In the rows, 128 means zero.
Each path below is one point turned by a fixed rotation once a step. After each direction that follows a path, write how fast that rotation turns it, in degrees a step (0 if it stays still).
Each turn is a multiple of 5 degrees from 10 to 175, or 0.
Each row of a path follows its step; steps can be skipped.
Path 1:
step 0: [124 127 127 137 137 129 136 132 126 128 128 131 129 137 128 121 133 133
 135 128 128 129 117 117 132 130 122 126 124 120 116 122 131 125 135 130
 127 134]
step 1: [124 121 128 130 135 123 139 138 122 133 140 138 124 132 132 129 128 117
 125 131 128 130 121 123 123 131 124 124 130 125 130 119 125 126 124 128
 132 131]
step 2: [131 132 132 130 130 129 136 124 128 123 133 133 121 123 130 130 126 121
 129 128 128 129 116 139 125 130 111 120 127 124 127 124 122 132 120 120
 125 127]
step 3: [128 131 132 125 131 131 127 131 127 121 126 126 132 133 134 118 129 129
 132 122 130 129 117 132 128 129 113 120 134 122 119 130 121 126 136 130
 129 138]
step 4: [132 123 124 127 127 130 138 136 116 132 135 126 127 131 125 118 133 121
 123 132 126 124 122 128 131 131 124 126 133 132 123 126 122 119 131 134
 131 141]
step 5: [130 128 127 138 133 127 136 122 127 128 127 134 119 126 128 134 131 120
 130 132 121 132 121 135 138 135 123 124 127 132 125 122 123 120 122 135
 125 136]
step 6: [127 128 133 126 137 125 125 129 129 122 128 131 130 128 139 141 126 132
 131 126 130 130 124 134 128 127 120 123 137 127 125 122 115 123 126 132
 132 138]
step 7: [130 126 129 119 124 133 128 130 121 125 133 122 126 130 126 128 131 132
 120 127 133 118 130 140 126 128 123 119 139 129 128 126 121 127 120 130
 129 142]
step 9: [123 124 130 127 137 125 128 126 123 128 123 123 128 132 125 136 125 135
 134 133 129 127 123 126 136 127 132 132 129 136 129 124 114 114 132 136
 131 132]
step 10: [123 131 124 127 129 126 123 131 122 132 133 126 120 131 124 144 129 136
 123 130 133 124 128 134 126 133 135 123 127 129 132 118 122 124 117 131
 126 135]
step 12: [120 124 135 122 129 132 127 125 125 124 120 119 132 137 117 125 122 138
 130 126 132 118 126 125 132 121 124 135 133 125 130 123 125 118 126 126
 128 127]
Speeds:
[126 125 129 134 128 127 128 127 129 129 130 125 129 129 127 127 131 127
 128 132 128 131 127 126 132 126 129 128 128 128 131 127 127 127 129 128
 129 129] | 85
Path 2:
step 0: [129 136 139 127 127 125 129 130 135 125 132 125 131 115 134 132 122 122
 132 128 132 132 129 129 132 121 133 139 132 124 126 140 135 130 121 133
 123 132]
step 1: [128 130 123 128 121 129 120 137 132 134 125 122 133 129 139 130 123 118
 135 118 131 127 126 136 134 131 120 128 117 136 121 130 126 128 127 124
 132 124]
step 2: [135 130 143 138 124 130 123 129 133 133 138 123 138 126 126 128 131 128
 129 134 124 133 121 123 120 126 125 134 123 131 130 123 126 123 126 118
 127 125]
step 3: [126 123 121 130 129 122 132 124 136 120 121 118 143 124 131 129 126 130
 138 136 134 130 118 130 134 129 126 133 133 131 124 128 127 134 129 128
 120 126]
step 5: [124 127 131 124 117 126 119 134 132 121 126 130 134 121 123 131 134 130
 139 126 123 133 135 118 123 119 129 133 126 132 116 122 133 131 125 126
 126 129]
step 6: [126 129 134 126 129 128 129 126 135 140 129 123 135 113 137 124 127 126
 131 123 128 122 119 132 134 124 133 126 125 126 122 131 132 127 117 131
 121 135]
step 8: [127 131 139 130 131 122 124 135 127 129 138 115 134 133 137 122 125 122
 139 133 134 129 129 120 126 131 128 131 127 136 124 123 128 130 123 120
 124 125]
step 9: [132 124 127 139 121 120 130 120 135 131 123 124 134 121 130 138 127 125
 133 135 128 126 124 136 127 121 118 131 126 131 124 126 123 125 128 130
 117 121]
step 10: [134 121 131 129 126 135 133 134 124 114 129 123 137 123 130 133 125 137
 139 126 128 126 119 127 130 127 126 132 123 126 127 126 134 126 118 123
 139 123]
step 12: [126 137 128 128 119 132 133 120 127 131 128 125 131 111 131 124 127 120
 142 121 122 126 126 120 130 124 127 132 133 124 125 133 128 122 122 126
 121 127]
step 13: [133 137 131 124 135 125 121 139 130 135 130 131 135 121 133 135 124 133
 137 122 138 137 126 132 135 122 122 132 122 133 127 128 134 128 126 132
 130 128]
Speeds:
[126 127 127 125 130 128 127 126 128 128 129 124 128 128 124 128 126 128
 127 127 128 129 130 128 125 131 125 130 126 126 126 128 129 126 127 132
 129 128] | 0
[124 130 131 124 126 128 129 129 126 129 127 130 127 124 129 128 128 129
 127 127 129 129 129 129 130 129 128 127 129 126 127 126 130 125 130 127
 127 130] | 55
[128 129 130 128 127 129 127 129 127 124 131 130 129 127 127 130 128 130
 131 127 126 129 127 125 125 127 128 130 129 127 132 130 128 124 131 128
 129 128] | 140
